Each path below is one point turned by a fixed rotation once a step. After each direction that follows a path, write how fast that rotation turns it, in degrees each step (0 if it stays still).
Each turn is a multiple of 5 degrees from 10 to 175, or 0.
Each row of a path follows its step; steps can be skipped.

step 3: [  4   5   0  -7  15 -11  10  -4   4  -5  20 -19   7  15  13  17 -10  10
  10  20   7   4  -1   7   4  15  -2   2  18   0  10   0 -13   6  -3  -3
  17   1   1  13 -10  13  14]
step 4: [ -1  10   7  10 -26   1  -9  -7  -4 -11  21  -1  -9 -10  13   7   3   5
   5   4   9  14   9   0  -3  20  -7  -3   6  19   1  12 -13  -9   1   6
  23   6  -1  10   1 -14 -10]
step 5: [ -5  -2   3   1  -4   6  -3  -4   2  12   9  18  -2  17  -7  -6   2   5
  37   7  -4  17  -2   8  11  11   1  -5  12 -10  -3   7  -3   2   5   9
   8 -15 -15  22  14  -3  -3]
step 13: [  5 -14   2  -9  11  -7  -3  12  -7   8  -5   6   7  -1  -2   8   6  29
  -2   1  -7  19  -3 -10   9  10   3  11  24   0  -3  -4   1   5 -12  -1
  17  -9 -13  21  12  -7  -7]
step 19: [  4  -9  -5  13   4  17   2   6 -15   4 -11  -5 -17   3   5  12  -8  17
  10   1   0   7  -7   1   2   4   8  11 -16  -2  14 -14   2  16  -5  -5
  36   9   3  -3   5  -1  -1]
step 20: [  0  24 -11   1  -1   5 -21  11   1 -14 -11  11  -2   4  15   9  -1   8
  -1   2 -10  11  -2   1   7  -4  22  -7   9 -13 -11 -15 -16 -11   3   7
  21  11   5   4  -4   2   6]
step 22: [  9   6 -15  15  -4 -30   2  -9  -8  10   9   1  -7  -1  16   5  -8   8
   3  -7 -17   3   0   2  -4  -3  -5   6  -2   9  10  -8  -8   5  13  24
  10  -1  -4  18  -2   0  21]
step 24: [ 12  -9   2  -6  23   3  14  -2 -10   8  11   0  -1   7  10  15 -14  20
   9   3 -10   0 -10   4  12  13  -1  17   8   4 -12   3  13 -10  -5   4
   7 -11 -12  -3  19 -14  10]
step 25: [ 10   3 -14   8   2   4   3  15   1  -8   8  17 -27  -4  18   6 -15   1
  -1   0  -5  14  -8  -7  -5  15  -7   7   4  10 -16   4  -1  -4   5  -9
   8   7  30   5   9  -3  -5]
step 27: [ -3   9   6  15  -3  -6  13 -16  -1  -4   3   4  -4   0   3  23 -11 -11
   5   1   4  13  -4 -12   9  -9  -3  11   3  -4   7  -2 -16  11  -3  -1
  34  -8  10 -10   0 -22   7]
[-1  0 -4 -5  6  1  0 -1  0  1 -3 -3  6 -3  1  1  1 -2  3  3 -5  2 -1 -5
  3  4  3  2 -5 -1 -1  3 -1 -3  6  5 -1  3 -9  5  1  4  2]
170
[ 1 -1 -2 -2  8 -2  2  0 -3 -1  2  1  2 -3  4 -4  3  0 -3 -6  1  2  1 -2
  0 -3 -7 -1  5 -1  8  2 -2  5 -4 -1  1  5 -6 -3 -1 -2  2]
70
[-1 -2 -3  4  2 -1  5 -3 -1  4 -5  3 -3 -3  4  2 -2 -2  4 -5  4 -5 -4 -1
  5  2  1  4  1  1 -4  0 -7 -5 -4  2 -4  1  3 -2 -4 -2  3]
10
[ 3 -4 -3  0  1  9  1  7  0  0 -1  4  1 -1  2  0  6  4  1 -4 -3  0 -7  0
 -1 -1 -1  6 -2 -2 -4  0  7  1 -3 -4 -1  0  1  2  1  1 -1]
60
[ 2 -5 -5 -4  0 -3 -1  0  4  0 -2 -1 -5  0 -4 -2 -4 -3 -3  1 -3  5 -6  2
 -6  2 -3  0  3  6 -1  0 -1  0 -3 -1  0 -4 -1 -1 -6  7  1]
95

step 3: [ 19   7   9   7   7   0   3  -8  -9 -16 -18  -5 -17  -9 -12  -3  -1  12
  11   7   8   3  -1   7 -15 -12   9  -6 -13  28 -16 -13  16  -2  -9 -13
   9  -2   8  -2   8 -14  -4]
step 7: [ 15  -4   5   0   0   4  -2   0  22   7   3   5   3  -8   5   3  25  11
  -3  -3   5   5  -5  -4  -3 -19  26 -16  -4 -19  -2   2 -19  -6 -21  15
 -10   7   7   2   3  -8  13]
step 8: [-10 -22 -11  -2  27   6   3   4  -6   3  23  -6 -16  10  -7  -5  -5  -5
   2 -10   2  16 -17   9   8  -5  -1 -14  -1  -6  -5 -13   1 -12  17 -16
   1   5  14   3   6 -18   5]
step 9: [ -4  -7  11   3   1 -10  -7   9  -7   3  -7  10 -15  -8  13  10   0   7
  -6  16   2  12  15  11  -8  15  -7  -7  23  14  -4   8  14  11  24  17
  -4  11  -5  13  -8 -13  12]
step 11: [  0  13  -3  -8  12   2  13 -26 -16 -10   1   8   4   2 -17 -15  24  14
  17  -2  -4  -7 -15  -1  -2   6   3  -3 -13   2  -5   2  11  -2  14 -11
  -7  -7   0  -2   7   6  26]
step 17: [ -4  -3 -25  13   9 -13  -4   3  -2  -4  -1   1  -4  -2 -10  17  -5  11
  17   1  -2   5  11  -3 -10  -5   3  20  -2   8  -9   8   5  39   8  -1
  -2  -5  -4  -4 -12 -20   2]
step 27: [  1   3   6   9 -15   2   4   4   7   7   5 -18   2   2   3 -27  -3 -27
  19   0 -20   7  -7  -1   2   8 -10  -5 -12   3   6   1   8   6  16  10
 -10  20   1   6  16  13  10]
step 29: [ 16   0 -15   6 -18  -1  21   1 -21   5  -6  -3   7   7 -10   1   0   2
 -15  -1  18  13   0  26  -3   1  -9   0 -11  -1 -15  -6  12   6 -27  -5
   9  -4  -6  -2  -4   8  -7]
step 31: [ -2 -11 -20 -13  25   9 -13  12   1 -12   2 -10  -2  -7  -5  -3 -16   3
  17   3 -22  -3  -5   4 -25  -8 -11   8  11   5   9 -10  -5  -6 -12  -1
  16  12   1   1   1  -3  -7]
step 34: [ -5 -16 -22 -14  17 -13   6 -14  -5  -7  -1  14  -8  12   5  -5   6  12
   3 -11  -2   3   1 -21   3  -4   3 -13  -2  -3 -24   0  -5  15 -18 -13
  12  14  -4  -5   2 -10  12]
[-1 -3  7  9 -4  1 -1  3 -1  3 -4 -1 -1 -1 -4  2  4  7 -6  1  4  1 -4 -3
 -1  3 -3  3  1  5  0 -4  1 -3 -2 -1  1  3 -5  1  0 -1 -5]
110
[-1  4  1 -1  3 -5  0 -4 -3  1 -3  1 -3  2  0  1  1 -8 -3  7 -1  1 -3 -7
  1  3  2  3  0  4 -1 -6 -2  5  1 -1 -4  3 -1  2  2 -7  5]
45
[ 0 -3 -6 -3  0 -4 -3 -5 -7 -3 -1  2  0 -2  0  1 -3  6  3 -1  0  0 -6  6
  2  4  3  4 -5  1 -2 -1 -2 -1  5 -3  4  4 -1  1 -6 -2 -2]
125
[ 0 -1 -2  8  2  2  1 -7  5 -6 -1 -3 -1 -3  4  1 -4  0 -1 -3 -1  4  1 -3
  1  2  2 -2  3  2  2  5 -1 -1 -7 -2  5 -2  1  2 -2 -7 -1]
25
[-3 -1  0  2 -9 -1  1  5 -2 -1 -1  2  7  2 -2  0  2 -7 -5  0 -5 -3 -4  4
  0 -1  5 -4  0 -2 -3  4 -5 -1 -2  1  5  1  2  2 -1 -5  2]
130
[-8  3  1  2 -1 -1  3 -2 -2  3  0  2 -6  4  2 -4  0 -2  3 -4  4  2 -3  7
  2  2  0 -1 -1  1  0 -2 -2  0 -6 -8  0  0  5  1  7  4 -1]
135
[ 3 -1 -3  2  2 -4  2  3 -2 -3  1  0 -1  3  0 -3  2  4 -5 -2  3 -7  1 -2
 -1 -2 -4  3 -2  0  8 -1 -1  3  3  1  9 -2  6  4  5 -2  5]
125

step 0: [-18  -2  15   3  -7  16  17  -9   2  10   3 -12  -6  14   7   1 -17  17
  -5  10  14  16 -10  26  16  -2 -11  -3 -21   3   5 -12   4  -5  16  11
  -3  12  -5  -8   1   7  14]
step 3: [-20  11   2  -9  -9  -1   2  -9  10   3  -3 -12  -2   4  10   2 -16  16
 -14 -15   3   5  -2  14  -8  10 -13   8   2  -6   7  15 -13  25  23 -20
  -7  16  -7  -2   0  -3  20]
step 6: [  5 -12 -14  15 -28  11   8  18   0  -1  -2   5   1   9  10 -17  -7   5
 -12 -17  14   7 -10  14  -1 -18 -17   7  -9  -3  10  14 -20   0   4 -10
 -15   9  -6  -3  13  -8   8]
step 16: [-16  28  15   1   9  -2   9 -20  -2   1  -2 -10  -6  -4   8  12  -5  -2
 -11  -9   2   6  -2  18   3   5  -8 -13   3   4  16   7  10   6   3  11
   9   9 -11 -32  12   9  19]
step 18: [-16  13  -9  12   3   1  22  -6  -5   6  -2 -18 -10 -19  -1  -7  11   8
  -8 -10  14  14  -3  17   8 -11   6  10 -19  -6   8  -7  -8  -7  -2  20
   7  -7  -7 -23  16  11   1]
step 21: [-13  20  14 -13   3   2  10   9   1 -10  -7 -12  -5  -2  -4   9  -1  15
   5  -4  -6  26  -1  11  -6  10 -16  17  -1   5   6 -15 -24  10   2  -2
  -7  -2   1 -29  -6  14  13]
step 26: [ -2  -2   6  -7 -22  -3  -5  22 -14   0  -3   4  15 -13   0  -2   5  12
  11 -10   2  -2 -10  25  -6   3 -12  28  -7   6   4 -18  -3  -3   1 -17
  -8  -9 -12 -18 -11  -1 -14]
step 29: [ -4  10   4  13 -17  -2  -5  10 -19  11  20   0  23  -8   0  16  -2  18
 -10 -10  12   1  16  24   7   5  -3  -2   6   7  12  -7  15 -10   5  14
   1   8  -1 -23   3   2   8]
step 31: [ -1  -3 -12  21 -12   4   2  -2 -10   8   9  -9  19  -8  10  -7   6   6
 -12  -5  19   5 -12  22   7 -14  -6  15  -7  -9  11  -1   5 -30  -1 -13
   4  18  -5 -10  -1  -9 -12]
step 34: [-22  16   7   6  -9   3   5  -9  11  -8  25 -16  -1   0   9   0  -7   3
   1   5   8  19  -4  34  16   8   1   5 -17  -6  -3 -11   4  -3   5   7
  -1  13  15 -18  -4  -1   5]
[ 2 -2 -5  4  5  7  4 -7  1  5  2  2 -2 -1 -2  0  1  0  1  3  2 -3  6  5
  3  6  2 -3 -4  1 -1  0  1 -2  2  6  1  0 -1 -5  1 -3  4]
160
[-4  0  3  4  2  3 -8  0 -1 -3 -2  1  3  3 -4 -3 -4 -4  4 -2  0 -2 -1  2
  2  1 -2  1 -4 -1  2  4  8  0  3 -2 -2  4 -8  0  4  4  2]
115
[ 4 -3 -3  3  2  0  2 -1  4 -5  1  0 -8  2  2  1 -1  1 -3 -4 -4 -1 -5  3
  1 -4  2 -7  1 -3  1  2  1  6 -2 -1 -5 -6 -5  1  3 -2  4]
10
[-5  3  7  2 -2  4  1 -3  0  0 -3 -3 -4 -3 -3 -4 -2  2 -2  1  2  1  0 -5
  3  0 -2  0 -4 -6 -1 -2 -9  6 -2  3  3  1 -5  4 -5  0  3]
20
[-1 -1  4 -2  0 -1  2 -1  6 -5  3 -2  1  2  0  4  6  0  7  0  9 -2  3  4
  4  0 -2  1  2  2  0 -5 -1 -3 -1 -3  1 -6 -3  4  0  3  4]
85
[-2  3 10  2  6 -1 -3  6  5  4  2  2 -1  2  0  3  2  6  0  0 -4  0 -1  3
 -3  0 -1 -4 -4  0  1 -5  2 -1  2  3 -6  0  3 -2 -6 -1 -1]
85

step 6: [-11  12  23  -5  15  -2  -6  14 -11   7  13  -7   9  -2   5 -13 -11  10
  -8   6  -5  16 -11   8   0   2  -6   5  -8  -2  -2   8   3  12 -16 -17
 -22   0   5  -2 -14   4  15]
step 8: [ -3 -13   9  11  11  -2  -3  -4  -9  19   0  -4  -7 -12  -3  -6   7   0
  -2  13   3 -14  -2  -6  30  -1  -7   7 -10 -20  -6  -6  11 -10   1 -17
   2  12  14  -8 -11  -7  -3]
step 10: [  0  -3   1  -4 -18 -10  -3  -7   6  -1   6 -26  12 -18  18   5   4  -4
 -15   8  -9  13   1  -4   4  -2 -21  15 -10   7 -17   7  -4  -4 -12  -6
  -8   0   5  -4  -9  -9   7]
step 19: [  0 -13  -6  -9  -5  -2  -3  12   1  21  24 -15  -4 -10  -2   2   3   4
  -6  27  -7   5  -1  -4  19   8 -16   1  -2   4  -2   3   1 -13 -12   7
  -3  -4  17 -12  -5  -4  10]
step 24: [ -5 -14   5   3   3  -1  18 -20 -20  -2  18 -13   3  -4  -5  -8   3  18
   5  12  10   8  -2 -11  25   1   6   6  -2  -7   6  -2   9   3  -7  -6
  -8   8  21  10  -8  -2   0]
step 26: [ -2  -1   0   5   4  -6 -15   2   2 -17   4 -10  21   5  19  -6  18  -5
 -15  -8  -2   4   4 -21  11  -4  -9   7   0  -7 -11 -12   7  -5 -13 -11
  -9  -5   9 -17  -3 -16   3]
step 27: [-13  -3  -1  -7  12   5 -16  -1   1  11   6 -10   2  -6   1   5  -1   0
 -15  13  -2  -9 -10  -6  21   1 -11   9  -8   3  -7   0  -6 -15  -8 -10
 -19  -3   8  -5 -20  18 -18]
step 28: [  4  -7  -2 -22   4 -10  -8 -14 -11  13  21  -4  -3 -13   2 -22   3  -4
   5  -5   6   7  -9   1  14  -3 -15  -4  14   9   7   3   2 -16  -8   4
  -4  -2   5  -9 -10  -1  20]
step 31: [-23   2   7  10   7   4  -2  -2   7  -7   6  -7  16 -21  -2 -26  -4 -10
  -1  -2 -18  -6  -9  -6   5  -5 -22   9 -11  -1  11  -3   1  -1 -10  -8
 -16  11   2  -2   4  -2   8]
step 32: [-11  -4   1   7   9 -25 -10   2 -10  -5  11   2  13 -13   8  -3   3  18
   2   3   4   9  -4  -5   4   0 -12   6  14  -3  -4  11  12   4 -10  -4
 -15   2  28   9  -9  14  -2]
[ 0  0  4  5  0  1 -1  2 -3  0  1 -1 -1  1  9  3  4 -2 -1 -5 -3 -7 -4  1
  1  0  6 -4 -4  7 -2  0  1 -2  2  1 -3  4  0 -3  5 -4 -1]
85
[ 4  4 -4 -5  0  0 -3  1  3  4  5 -4  3  3  2 -3  1 -3 -1  3  2  0  4 -1
  0  2  4 -1  5  4 -1 -1 -5 -5 -3  4 -2  2 -6 -3 -2 -2 -8]
45
[-3  2  5  0 -1 -2 -2  4  4  8 -4 -1 -3 -6  2 -1 -4  0 -2  5 -3 -2  1  5
  0  3 -2  4 -7 -3 -5  4 -3  2  3 -2  1  4 -4  0 -1  1 -3]
170
[-1  2 -1  9 -7 -1 -4 -2  4 -8  0 -2 -1 -4  2 -2  3  2 -2  4  1  0  0 -2
  5 -3  3  2  5  0 -2  3  2 -2  0 -4  6  2 -2  5 -2 -4 -2]
135
[ 2  4 -4  2 -5  2  5  3  0 -5  1 -5  5 -1 -1  1  3 -2  3  0 -8  2  2 -1
 -1  0  1  7 -7 -1  1 -1 -4  5 -3  3  1 -1  3 -3  2 -1  0]
70
[ 2  0  4  4  3  6  3  2  5  3  5 -1 -5  3 -1  2 -4 -7  7  0  1 -1 -3  4
  0 -3  0  3  2  2 -1  1  1 -4 -5 -1  5  0  6  0 -5 -1  0]
130

step 0: [ -7   5  -7  -6   0   8  -4  -5   1   0  13  14  -9   6  -7 -16   5 -23
 -13  -4 -21  15   2   8   8  -7   1  -4 -11  -7  -2   8   1  -7  17 -10
   6  -4  -3   0  12  30  24]
step 7: [ -7 -13   6 -20  -2 -13  -2   0  -5   0   9   2   3 -13 -14 -11  -1 -18
   6  -2   3  15  24  10  -3  14  10   1  -4  -8  15   9  -3   2  -5  -2
  14   7   0 -29  -3  20   5]
step 8: [ 11 -10  12 -16   3  -9  17  11 -17  27   3   0   7   2  -8   4   8 -10
   4  10 -23  -2  -2  14  -6 -11   7  18   9 -13   3  -3   8 -18   1 -13
   5   5   2 -13  -4   2  10]
step 13: [  7  -6  16 -26   8   2  14   5   4   5  -4   5  -3 -16  -1  13   7 -12
  26 -12 -12  -3   7  -3  -9   2  14  -3 -10 -13  14   0 -18 -12   6  -1
   9   5   5  -5 -19   6   8]
step 14: [  8  -7   8 -12  -2 -11 -22  19   1  16  -7  15   4  -2  -8   2  13 -12
  -3   0  -2   1   6  28  -6 -21  17   6 -17  13   5 -11  -1  -7  -1  -1
   9  12   1 -12  -1   3   3]
step 16: [ -4  14  -3 -25  -7   3  -5  -1  -3  -9   0  10   5   0 -10  -9  -6 -33
 -12  -5  -7   1  -6  -4  15   6   3  15   4   2   2   8   4   2  12 -12
 -12  -2   4  -5   9  21  24]
step 21: [-22   4 -13 -18 -12   8  -1  13  10 -15   1   7  -8 -19  -4   4   2 -15
 -11  -2 -19 -10  15  13  13  -6  20  10 -18   2   0  -8  12  -6  -1   2
  -6   8  -7   6   2   2  12]
step 24: [  7 -26   3 -16  -4 -14   8  11 -26   6   7   1   5  -7   3  -1   3 -16
  11  11 -14  -3  -9  -3   0 -12  15   9  -5  -5   6   2  -4   9 -10 -23
   9   8   2 -25  -3   1   3]
step 28: [  8 -25  -6 -10 -17  -5   2   2  -8 -12   3  23  -2  -9  -8  -3  -2 -24
  12  -4  -5  -4  -1   7  16  16  14 -13 -10  10  -2   4  -4  17  14  -4
  -8   4  -3  -3   5   8  18]
step 33: [-14 -14  -3 -17 -11  10   1  15  -3   2  21  12 -17   3   3 -19 -14 -20
  -9   3  -2  -5   4  10  12   6   9  10  -4  -2  -5   0  19   7   5  -8
  19   0   0  -6  -7  15  13]
[ 5 -2  2  3  0  2  3 -4  1  4 -6  0  1  3 -2  0  2 -1  2 -1 -4  3  3  7
 -1  2 -5 -1  2  6 -3 -7  1  3  6 -2  2  5  1  3  6  0  2]
125
[-7  7 -1 -2  1 -4  1 -1 -4 -6 -2 -2  0 -2 -3 -3  3  2 -6 -4 -4 -5 -1 -2
 -3  1  0  1  0  0  0 -2 -1  3  2  3  3  0 -2  3 10  4 -2]
70
[ 4  3  0 -6 -1  0  4 -2 -1 -3 -3  1  1 -1  0  1  2  2 -1  4  8  1  3 -3
  2 -3 -1 -1 -2 -2 -3  2  1  0  9 -2  2 -4 10  5 -1  4 -1]
110
[-2  3 -6  2  3 -2  7  0  4  1 -1 -3  6 -7 -4  4  0 -3 -3 -2  2  1  5  1
  5  4 -4  5  3 -1  3 -2  2 -6 -1 -5  0  0 -2 -1 -2 -2  1]
80
[ 2  3  6 -1  3 -1 -8 -1  2  1 -1  1  5  3 -1  3 -6  0  3 -5  4 -4  5  0
 -3  4 -3  4  2 -3  1  8 -1  0  0  1  7  1  1  2  2  0  5]
115
[ 0 -3 -4  1  3  4 -2  7 -9  0 -3 -4 -2 -5 -5 -1  3 -2  2  0  0 -1  1  3
 -8  0 -7 -2  2 -1  0  4 -4 -2  0  0 -1  1  4 -2 -3  0 -3]
65
[-4 -9 -4  6  1 -3 -1  4 -2  0  0 -6  1  2 -4  0 -2  0  3  4  1 -4  2 -1
  2 -2  4  1 -4 -4 -5 -3  4  2  2 -2  7 -3 -1  1  3  0  2]
155
[ 3 -4  4  0 -6  3  3 -2 -1 -4  4 -1  5 -4 -4 -3 -4  4 -4  4  3 -4  1 -1
 -2  2 -1  3  3  2 -1  2  1  6  2 -3 -4  5 -1 -8  1  2  1]
85
